In the data rows, zero lies at 4.5, halfway between 4 and 5.
Here are some points, one per row:
[4 2 0 3 4 4 5 7 6 7 4 5 5 5 6 5 5 7 4 7 3 3 4 4 5 3 6 5 4 1 1 8 4 3 4 4 2
 3 3 4 4 2 4 2 5 4 5]
[2 3 7 3 2 2 4 4 4 8 3 4 5 6 6 3 6 5 3 4 7 3 4 2 5 6 4 6 7 7 6 7 6 2 4 6 7
 5 4 5 5 4 3 6 4 6 4]
[3 9 3 4 6 7 7 2 3 6 6 4 6 5 5 7 4 5 4 4 2 2 6 5 7 4 4 5 6 2 5 4 4 4 4 5 6
 6 4 8 4 7 1 6 2 7 7]
[6 4 5 5 3 3 3 5 4 6 1 6 3 6 4 1 2 7 4 5 5 3 4 2 6 6 4 7 4 5 5 0 6 1 4 4 7
 4 4 5 5 5 4 6 6 3 6]
[3 2 1 5 6 3 5 3 4 6 4 7 2 5 6 5 4 5 5 7 5 5 5 5 4 3 4 1 7 9 6 2 2 6 5 4 4
 6 4 4 6 5 3 2 5 7 3]
[4 4 2 7 7 3 7 4 3 5 6 4 5 4 2 4 3 6 4 6 6 3 3 5 4 4 6 5 1 8 5 6 5 8 4 6 9
 3 7 5 4 4 5 5 3 2 4]
[5 4 6 4 3 5 5 7 7 0 5 2 4 8 4 4 6 3 4 8 3 4 2 4 5 7 3 5 4 5 5 1 7 6 3 6 5
 3 4 4 3 3 3 1 4 7 4]
[3 2 6 7 5 6 5 3 4 5 4 4 4 5 3 7 4 3 1 2 2 6 5 4 6 4 6 4 3 8 4 5 3 6 8 6 4
 2 5 5 5 2 5 6 7 6 4]
[6 7 4 4 2 4 3 3 3 4 2 6 3 7 4 3 5 3 6 4 5 4 5 7 6 2 9 3 5 6 1 2 6 3 3 5 3
 4 6 6 4 3 4 3 5 3 5]
[3 2 6 4 5 3 4 3 3 6 5 2 2 8 4 3 5 3 5 6 4 7 6 5 8 3 5 7 5 2 5 5 7 7 6 5 4
 4 4 4 8 5 4 4 3 3 5]
[3 3 5 4 5 5 6 4 3 2 4 6 4 0 5 2 4 7 7 8 6 5 7 3 6 4 3 6 5 5 2 5 5 6 5 4 7
 6 4 4 4 3 2 3 4 3 5]
[6 5 6 8 2 5 4 4 5 6 5 7 6 6 4 5 4 3 3 6 3 5 4 4 8 2 3 7 6 5 7 6 8 6 3 0 7
 3 3 3 5 5 4 3 4 4 3]
[7 4 6 3 2 6 5 5 6 2 6 4 5 2 4 2 4 4 3 5 4 3 4 5 2 3 6 6 6 3 4 6 5 4 4 2 4
 6 8 6 9 4 4 4 5 4 6]
[5 4 3 4 4 8 4 6 5 3 5 2 4 7 4 8 8 5 8 5 4 3 7 5 4 3 3 4 4 8 8 6 4 4 7 4 6
 6 4 4 5 4 6 6 5 1 6]
[3 4 2 6 5 8 3 4 4 5 3 8 4 6 4 3 7 3 5 4 5 6 5 4 1 4 3 4 4 6 3 6 3 1 3 5 4
 4 6 2 3 4 3 4 0 3 6]
[6 7 5 4 3 4 8 2 6 4 4 4 4 5 5 5 5 4 3 5 4 4 9 4 2 7 6 3 5 5 3 5 6 5 6 5 5
 5 3 7 3 4 4 5 2 5 9]
[7 4 4 5 6 1 3 7 4 8 9 3 4 4 6 3 6 3 3 1 2 4 4 4 4 4 3 6 4 5 5 3 3 6 3 6 5
 9 4 3 3 6 5 5 3 5 6]
[5 6 4 5 6 4 9 7 5 4 6 3 2 3 2 3 6 4 3 5 8 9 4 5 6 3 4 6 6 4 6 3 2 1 3 4 4
 2 4 8 5 6 5 4 6 4 6]
[4 6 8 3 7 4 6 3 5 5 4 8 2 8 4 5 5 2 8 6 3 3 4 3 4 6 5 8 2 3 4 7 1 8 2 5 7
 5 5 5 4 4 5 4 6 5 3]
[6 7 3 7 7 4 2 4 5 4 3 4 6 5 1 2 5 6 6 7 1 9 3 3 4 7 4 2 6 3 4 6 5 6 3 4 3
 6 3 6 6 5 5 6 2 5 3]
[2 3 5 5 0 4 5 4 5 4 4 4 7 5 2 4 4 5 4 4 2 4 5 3 2 2 7 4 7 5 5 3 0 4 4 6 7
 7 4 8 3 5 9 2 4 3 2]
[4 1 4 5 3 4 8 5 3 4 4 8 4 4 5 5 4 5 4 4 4 3 7 9 2 6 4 7 6 5 4 4 8 4 2 5 4
 5 4 4 4 9 9 4 5 7 5]
[4 3 7 6 7 4 4 4 3 3 4 5 4 5 6 3 5 7 2 7 4 3 5 7 7 4 3 4 1 5 2 6 4 1 3 5 3
 8 5 5 5 5 5 7 5 5 3]
[3 6 2 4 7 5 4 4 5 4 5 3 4 4 2 5 5 4 3 4 5 4 3 7 7 4 4 6 4 2 3 4 5 3 9 4 9
 4 6 3 4 3 9 2 3 8 5]
[7 4 3 4 2 2 5 3 3 4 2 6 3 4 6 3 3 3 3 4 4 5 5 4 3 6 2 3 2 1 5 6 2 4 9 4 4
 5 3 5 4 7 3 4 5 4 3]
[6 3 4 4 5 6 6 4 3 4 5 1 8 5 5 7 3 4 3 5 4 7 6 3 5 9 3 4 6 4 3 4 4 3 3 2 4
 5 8 4 4 4 4 2 7 4 2]
[7 3 5 4 4 3 4 3 4 4 3 8 7 4 5 9 9 6 7 4 7 9 3 4 4 6 5 4 4 3 4 5 5 4 4 6 7
 8 8 5 7 4 4 4 7 5 6]
[4 4 3 4 3 4 4 5 2 1 6 5 5 4 8 3 4 2 6 5 2 5 4 6 6 7 7 6 8 3 6 3 3 3 4 6 6
 2 5 3 3 2 4 9 5 4 3]
[2 3 4 1 3 4 4 4 9 5 5 7 4 3 5 3 7 3 3 6 3 5 6 6 3 3 2 3 3 4 6 3 4 5 4 2 3
 4 7 5 4 2 4 7 6 6 6]
[3 6 3 4 4 3 2 8 8 3 3 2 1 4 2 7 1 4 5 3 6 5 6 2 7 4 1 5 7 5 2 6 5 5 3 6 3
 4 8 5 3 6 5 5 6 6 6]
[3 4 5 4 6 3 6 3 2 2 0 3 6 1 5 4 4 2 5 4 5 6 6 4 4 4 5 8 7 6 5 4 4 7 5 3 0
 5 3 3 5 2 6 4 2 4 5]
[6 2 4 2 5 9 6 3 4 3 3 3 5 4 3 4 4 3 4 2 4 4 2 3 7 2 5 4 4 6 4 5 4 4 2 4 4
 4 1 3 6 4 3 4 7 5 7]
[7 4 3 1 5 2 3 3 6 4 6 3 9 5 1 3 5 3 7 4 6 5 4 6 5 6 4 6 4 7 2 4 5 3 4 3 4
 4 5 4 3 7 3 5 4 4 3]
[6 3 8 3 9 4 4 6 5 3 2 7 6 5 4 5 4 5 3 3 7 3 6 5 2 3 4 2 6 3 5 2 3 6 7 3 6
 5 6 6 4 5 1 5 2 4 3]
[9 4 4 6 2 7 7 8 5 7 5 4 3 4 6 3 4 3 4 4 7 6 3 5 6 5 5 4 4 5 2 4 4 9 4 6 4
 9 3 4 3 5 5 7 4 4 2]
[6 6 2 3 6 4 5 2 6 4 5 6 5 6 7 6 5 7 2 4 3 5 4 3 3 2 1 7 3 5 4 3 6 5 4 7 4
 3 2 5 4 4 5 6 6 4 2]
[3 8 4 5 4 5 7 7 3 5 5 5 6 6 5 5 4 3 3 7 8 6 4 2 3 3 6 4 4 4 5 5 3 4 5 6 3
 4 7 1 4 8 5 5 4 7 5]
[6 6 5 5 8 5 5 5 5 7 3 4 4 3 5 4 5 4 2 7 4 2 5 8 7 7 4 3 5 6 8 9 4 4 3 6 4
 6 4 4 5 2 6 3 5 4 4]
[2 7 6 4 2 5 6 7 4 9 3 3 5 2 3 5 2 3 6 3 4 6 5 8 1 4 1 4 4 4 3 2 6 3 4 5 7
 3 3 4 7 1 3 4 4 5 3]
[4 5 7 5 2 6 2 2 6 4 8 7 3 2 3 8 6 5 4 4 5 5 4 4 8 4 5 5 4 5 4 4 3 3 6 4 4
 5 2 3 2 5 4 5 2 5 3]
[6 6 5 4 3 5 3 3 3 6 4 4 5 4 6 8 3 8 3 5 4 6 4 4 3 6 4 5 1 4 6 1 4 5 4 3 3
 7 7 4 2 3 5 3 4 4 6]
[3 4 4 6 5 5 4 4 9 3 6 4 6 6 7 5 5 7 4 4 7 2 5 6 5 5 6 5 6 3 3 4 4 4 4 7 4
 5 3 1 9 4 4 5 3 5 4]
[5 4 6 7 5 2 6 4 6 5 8 4 7 4 4 3 3 5 9 7 4 3 5 3 7 3 3 1 4 4 3 4 3 5 4 3 3
 3 6 2 4 4 7 6 6 5 7]
[5 4 2 4 5 3 5 4 5 4 6 3 4 1 5 5 5 2 4 5 4 3 3 2 4 2 7 2 5 3 7 4 9 4 4 6 4
 5 7 5 2 3 5 5 4 4 2]
[5 4 7 3 8 3 4 9 3 4 5 7 5 6 5 6 4 6 4 3 2 5 3 4 5 4 5 5 8 5 2 6 5 6 6 3 2
 2 5 6 3 3 5 4 4 2 6]
[4 5 3 8 5 5 2 4 4 3 6 4 5 4 3 6 4 2 4 4 5 3 7 5 3 5 3 4 5 2 3 5 6 5 3 4 5
 3 2 3 4 6 4 4 8 1 5]
[3 3 5 6 4 3 6 4 2 3 6 1 1 8 3 8 3 4 5 4 6 3 1 3 3 4 5 3 3 3 4 5 5 3 2 2 4
 5 4 4 5 4 3 8 4 6 4]
[4 5 4 2 3 4 5 4 3 4 6 9 5 8 1 2 2 7 4 0 6 4 4 5 5 7 3 2 5 3 9 5 6 5 4 6 3
 6 5 3 4 2 5 5 5 3 5]
[5 5 5 4 4 5 5 7 3 5 4 4 3 4 3 3 8 9 4 3 2 5 9 3 4 5 8 4 3 6 5 4 5 5 5 5 3
 3 7 1 5 7 3 5 5 7 2]
[6 7 5 4 5 4 5 5 7 4 8 4 4 5 7 6 2 5 6 3 5 5 5 4 4 5 6 6 3 6 4 6 5 2 4 2 4
 2 3 6 9 3 8 6 4 4 2]
[3 7 6 1 6 6 4 5 3 5 5 4 6 4 3 5 5 2 3 6 3 3 1 3 5 6 4 3 5 6 2 3 5 3 8 4 4
 4 3 3 8 7 7 5 6 1 5]
[3 3 4 1 4 8 1 2 5 6 7 5 1 3 5 4 4 5 4 5 7 5 5 6 3 6 6 3 5 3 5 5 4 6 4 3 5
 4 5 7 5 6 5 6 3 4 4]
[4 5 5 6 5 4 4 3 2 4 7 6 3 2 5 3 5 3 7 2 5 4 5 1 4 5 3 3 4 6 4 4 5 2 5 4 4
 4 3 6 6 3 3 0 4 6 4]
[1 6 6 5 5 3 9 4 9 4 3 2 3 5 8 3 4 7 6 1 2 7 1 6 5 5 6 3 4 4 4 6 6 4 5 2 5
 6 5 2 1 7 3 3 7 2 4]
[7 4 4 4 4 2 4 5 5 5 3 3 4 0 3 8 4 5 6 6 2 4 2 7 5 6 5 4 4 4 7 5 4 4 3 5 5
 1 3 3 6 6 4 5 2 4 6]
[4 4 4 6 3 4 6 4 4 5 2 3 7 4 5 4 9 6 6 2 8 2 4 4 5 5 3 3 4 3 5 4 4 6 4 4 3
 2 4 8 3 5 7 5 3 5 3]
[6 2 8 5 7 5 3 3 6 8 4 4 5 5 6 5 3 4 6 5 4 5 6 4 5 3 5 4 3 2 7 3 4 3 4 9 3
 3 4 4 2 5 6 3 5 3 5]
[4 4 4 9 5 8 4 4 6 6 5 6 5 5 4 4 5 4 8 5 4 3 2 5 4 6 5 9 5 6 6 4 5 5 9 6 1
 5 5 7 4 5 3 6 6 5 5]
[6 6 9 3 2 4 3 2 1 4 5 3 6 5 5 3 4 7 5 6 5 5 4 8 4 2 3 4 5 5 5 8 4 5 5 9 2
 4 6 5 4 5 3 3 4 6 4]
[3 7 4 8 4 3 2 5 3 5 4 4 5 4 4 4 7 5 2 5 7 3 5 7 2 4 5 5 6 4 5 3 2 7 4 2 4
 5 4 4 5 4 3 4 9 4 6]
[7 5 5 3 7 6 2 4 3 4 3 3 4 5 6 2 4 6 6 4 6 6 4 4 1 3 6 5 7 5 4 6 6 3 6 2 8
 4 3 4 2 3 7 4 6 9 7]
[3 5 4 5 4 5 2 4 6 3 4 4 5 5 9 2 5 5 3 2 4 5 3 5 5 5 3 3 4 5 4 5 3 7 3 5 6
 3 8 6 8 5 6 5 3 4 6]
[1 5 4 4 6 4 2 9 5 3 5 5 9 5 6 4 3 3 4 4 5 7 7 5 6 5 8 4 0 5 7 5 6 5 4 5 4
 5 1 7 4 6 3 4 5 7 6]
These points spread out most along one direction. Take the direction at right angles to it along which they spread out most. Then take the direction at right angles to both along which they spread out most. Go by this last direction. Where along it does each point below lie, from 0 to 99? 50 is the average, and the first point above lies past it. One standard deviation of the points above along it is 16.
[6 3 4 4 5 6 6 4 3 4 5 1 8 5 5 7 3 4 3 5 4 7 6 3 5 9 3 4 6 4 3 4 4 3 3 2 4
 5 8 4 4 4 4 2 7 4 2] -> 81
[3 2 1 5 6 3 5 3 4 6 4 7 2 5 6 5 4 5 5 7 5 5 5 5 4 3 4 1 7 9 6 2 2 6 5 4 4
 6 4 4 6 5 3 2 5 7 3] -> 38
[7 4 3 4 2 2 5 3 3 4 2 6 3 4 6 3 3 3 3 4 4 5 5 4 3 6 2 3 2 1 5 6 2 4 9 4 4
 5 3 5 4 7 3 4 5 4 3] -> 63
[4 4 2 7 7 3 7 4 3 5 6 4 5 4 2 4 3 6 4 6 6 3 3 5 4 4 6 5 1 8 5 6 5 8 4 6 9
 3 7 5 4 4 5 5 3 2 4] -> 42
[4 5 5 6 5 4 4 3 2 4 7 6 3 2 5 3 5 3 7 2 5 4 5 1 4 5 3 3 4 6 4 4 5 2 5 4 4
 4 3 6 6 3 3 0 4 6 4] -> 31
[6 3 8 3 9 4 4 6 5 3 2 7 6 5 4 5 4 5 3 3 7 3 6 5 2 3 4 2 6 3 5 2 3 6 7 3 6
 5 6 6 4 5 1 5 2 4 3] -> 50
[3 2 6 7 5 6 5 3 4 5 4 4 4 5 3 7 4 3 1 2 2 6 5 4 6 4 6 4 3 8 4 5 3 6 8 6 4
 2 5 5 5 2 5 6 7 6 4] -> 25
[3 2 6 4 5 3 4 3 3 6 5 2 2 8 4 3 5 3 5 6 4 7 6 5 8 3 5 7 5 2 5 5 7 7 6 5 4
 4 4 4 8 5 4 4 3 3 5] -> 26
[6 7 5 4 3 4 8 2 6 4 4 4 4 5 5 5 5 4 3 5 4 4 9 4 2 7 6 3 5 5 3 5 6 5 6 5 5
 5 3 7 3 4 4 5 2 5 9] -> 50
[6 5 6 8 2 5 4 4 5 6 5 7 6 6 4 5 4 3 3 6 3 5 4 4 8 2 3 7 6 5 7 6 8 6 3 0 7
 3 3 3 5 5 4 3 4 4 3] -> 25
[4 5 4 2 3 4 5 4 3 4 6 9 5 8 1 2 2 7 4 0 6 4 4 5 5 7 3 2 5 3 9 5 6 5 4 6 3
 6 5 3 4 2 5 5 5 3 5] -> 59
[3 4 5 4 6 3 6 3 2 2 0 3 6 1 5 4 4 2 5 4 5 6 6 4 4 4 5 8 7 6 5 4 4 7 5 3 0
 5 3 3 5 2 6 4 2 4 5] -> 33
[3 4 2 6 5 8 3 4 4 5 3 8 4 6 4 3 7 3 5 4 5 6 5 4 1 4 3 4 4 6 3 6 3 1 3 5 4
 4 6 2 3 4 3 4 0 3 6] -> 35
[2 3 4 1 3 4 4 4 9 5 5 7 4 3 5 3 7 3 3 6 3 5 6 6 3 3 2 3 3 4 6 3 4 5 4 2 3
 4 7 5 4 2 4 7 6 6 6] -> 56
[1 5 4 4 6 4 2 9 5 3 5 5 9 5 6 4 3 3 4 4 5 7 7 5 6 5 8 4 0 5 7 5 6 5 4 5 4
 5 1 7 4 6 3 4 5 7 6] -> 55
[7 5 5 3 7 6 2 4 3 4 3 3 4 5 6 2 4 6 6 4 6 6 4 4 1 3 6 5 7 5 4 6 6 3 6 2 8
 4 3 4 2 3 7 4 6 9 7] -> 41
